[131 136 136 147 136 129 129]  F
[ 92 101 140 146 135 175 116]  H
[181  13 113 141 139 146 124]  X
[162 125 120 167 136 132 126]  B
chg F: [131 136 136 147 136 129 128]
7, [129]
chg F: [131 136 136 147 136 128 129]
6, [129]
shift +1: [136 147]
[137 148]
shift +1: [136]
[137]
chg F: [131 137 136 147 136 129 129]
2, [136]
chg H: [ 91 101 140 146 135 175 116]
1, [92]
chg H: [ 92 101 140 145 135 175 116]
4, [146]

[160 179 101 125 143 156  51 190 123  39 101 158 118 170 142 112 104 138
 127 148 116 158 134 160 108] : D
[160 179 101 125 143 156  51 190 123  39 101 158 118 170 142 112 104  48
 121 172  94 153  87 174  68] : J
[ 99  79 134 145 114 131 187  96 127 162 114 113 141 128  96 134 121 157
 129  81 142 112 157  99 141] : M
shift -1: [112 157]
[111 156]
chg J: [160 179 101 125 143 156  51 190 123  39 101 157 118 170 142 112 104  48
 121 172  94 153  87 174  68]
12, [158]
chg M: [ 99  79 134 145 114 131 187  96 127 162 115 113 141 128  96 134 121 157
 129  81 142 112 157  99 141]
11, [114]
shift +1: [48]
[49]
chg M: [ 99  79 134 145 114 131 187  96 127 162 114 114 141 128  96 134 121 157
 129  81 142 112 157  99 141]
12, [113]

[ 19 195 128 159  66  44 184 157 226  57  57  77 182  30 130  45 108 109
 125 226 153] : fupi
[162  15 115 154  89 187  45 101   6 205  31 111 224 206 242 102  55 162
  31  13  79] : mezo
[162  15 115 154  89 187  45 101   6 205  31 111 127 206 242 102  55 162
  31  13  79] : tigeg
[162  15 115 154  89 187  45 101   6 205  31 111 224 206 224 114 228 156
  15 145  34] : tep
[ 96  29  59 134 216  64 155 152 209  16 123 131 224 162 140 216 240 201
  85  71 137] : Mef
[108  88  99  63  45 213   6  85 121 162  86  35  81 183  94 151 249 209
  82  88 215] : dutov
[ 36 144 249 122 146  78  45  69 100  23 158  30 130  55 103  84 215 113
 128  10 111] : sesim
[121 239 100 222  99  64  61 127 171 169 189  59 131 158  41 104 214  79
 216 145  88] : Bez
[ 96  29  59 134 216  64 155 152 209  16 123 110 224 162 140 216 240 201
  85  71 137] : vel
shift +1: [152]
[153]
shift +1: [111 224]
[112 225]
shift -1: [64]
[63]
chg Bez: [120 239 100 222  99  64  61 127 171 169 189  59 131 158  41 104 214  79
 216 145  88]
1, [121]

[160 115 123  91 167 130 147  96 143 132 143 142 167 133 139 155  69 104
 127 176 188 140 144 118 157 105 113 114 120 205 112 128 148]  zav
[ 91 145 112 148 114  85 168 103  88 140 115 178 145  79 128  77 131 103
 138 118  96  75 125 157 115 112 151 128 223 152 183 145 149]  gemom
[201 166 118 122 148  81 114 114  85 134  99 138 169  79 124 132 188 178
 131 114  97 108 119 131 145 138  82 103 200 113  91 135 140]  luze
[ 94 131  82 167 119 105 162 108 191 133  81 112  81  85 168 111 171 146
 180 114 164 139 138 101 172 100 131 102 165 138  85 151 100]  ludos
[192 133 139  86 149 122  89 143 163 130  95  91 139 119 236 164 180 149
 142 134 133 195 159  93 117 163  84 126 179 120  98 170 116]  Peb
[113 166  83 128 169 105 206 134 187 187  81 130  97 122 150 159 138 115
 148 154 121  77 105  95 172 144 107 199 157 148 183  89 100]  Tebi
[ 94 131  82 167 119 105 162 108 191 133  81 112  81  85 168 111 171 146
 180 112 100 137 135 201 129 102 157 123  89 165 156  88 139]  Tifuv
chg luze: [201 166 118 122 148  81 114 114  85 134  99 138 169  79 124 132 188 178
 132 114  97 108 119 131 145 138  82 103 200 113  91 135 140]
19, [131]
chg zav: [160 115 124  91 167 130 147  96 143 132 143 142 167 133 139 155  69 104
 127 176 188 140 144 118 157 105 113 114 120 205 112 128 148]
3, [123]
shift -1: [97]
[96]

[214 212  89 130] : zipo
[201 203  80 126] : Veb
[155 136  97 127] : fefa
[176 131 162 148] : tov
[185 209  75 121] : Bitas
[136 147  97 121] : gazi
[228 200  92 106] : Feg
[113 142  92 106] : mig
[228 200  99 138] : bil
[174 222  81 115] : viv
chg gazi: [136 148  97 121]
2, [147]
chg viv: [174 221  81 115]
2, [222]
chg viv: [174 222  81 116]
4, [115]
shift +1: [113 142]
[114 143]

[198 243 167 191 107  63 228  84] : K
[169 123 127  94 137 119  75 149] : G
[105 159 134 167 112 126 195 100] : L
shift +1: [107]
[108]
chg L: [105 160 134 167 112 126 195 100]
2, [159]
shift -1: [167 191]
[166 190]

[141 115  30  95 130 118]  denab
[120 191 150  52  51 114]  mivuk
[120  76  83 168 218 135]  zuzed
[131 139 187 134 152 126]  suk
shift +1: [51]
[52]
shift -1: [ 76  83 168 218]
[ 75  82 167 217]
chg suk: [131 140 187 134 152 126]
2, [139]
shift -1: [95]
[94]

[168 158 159  80  81 149 177 145 167 186  84 116 152  93  97 233 230 123
 176 148 205 149 147 156 147  28 131 162 149 138 175 170  69  92 124 161
 169] = dif
[160 124 157  94  95 184 149 110 174 149  96 136 172 127 157 147 160 120
 158 142 181 140 165 152 137  16 102 149 144 157 153 139  84  84 114 143
 189] = Boza
[149 109 163  84  77 147 151 152 137 196 102  90 166 137  79 229 170  77
 155 199 213 165 153 143 140  45 135 171 238 151 146 146  69 127 122 194
 138] = pomeg
[128 168 202 100  46 138 182 123 151 143  90 103 141 107  86 145 150 119
 185 206 167 187 158 142 153  92 135 141 147 142 148 133  90 108 136 164
 151] = Pigu
[134 141 154 113  98 159 143 146 165 151  27  97 176 161 148 153 140 141
 139 165 216 153 123 214 163   7 108 161 169 161 174 152  93  84 147 145
 153] = Ded
[ 90 129 149  83 113 138 179 159 167 185  94 109 182 150 127 150 162  88
 190 150 175 143 179 138 195  76 119 156 157 180 234 187  69 103 132 148
 155] = Loda
chg Loda: [ 90 129 149  83 113 138 179 159 167 185  94 109 182 150 127 150 162  88
 190 150 175 143 178 138 195  76 119 156 157 180 234 187  69 103 132 148
 155]
23, [179]
chg Loda: [ 90 129 149  83 113 138 179 159 167 185  94 109 182 150 127 150 162  88
 190 150 175 143 179 138 195  77 119 156 157 180 234 187  69 103 132 148
 155]
26, [76]
chg Boza: [160 124 157  94  95 184 149 110 174 149  96 136 172 127 157 147 160 120
 157 142 181 140 165 152 137  16 102 149 144 157 153 139  84  84 114 143
 189]
19, [158]

[190 152 103  59 160 192 121] -> zef
[ 83 180  75 112  97 106 122] -> luvok
[117 115 102  61 115 155 177] -> fige
[ 97 252  68  67 105 125 161] -> zanab
[ 90 132 117 171 103 106 102] -> difef
[166 126 156  73 124 141  91] -> vonog
[102 127 161  85 102 117  86] -> ratav
[188 124 142  64 113 138  93] -> Letum
chg ratav: [102 127 162  85 102 117  86]
3, [161]
chg vonog: [166 126 156  73 124 142  91]
6, [141]
chg zanab: [ 97 251  68  67 105 125 161]
2, [252]
shift -1: [112  97 106]
[111  96 105]

[175 102  45 162  99] = Sig
[160 141 142 169 133] = Riz
[209  96  20 194  96] = Lurab
[220 192 144 191 170] = Gof
[134  83  56 136  96] = Numis
[185  96  37 174  94] = kunun
[219 164  51 144   1] = botif
[185  96  37 174 123] = firap
[ 47 114 147  50 121] = kofe
[209  96  20 194  27] = venid
shift -1: [219]
[218]
chg Riz: [159 141 142 169 133]
1, [160]
shift -1: [47]
[46]

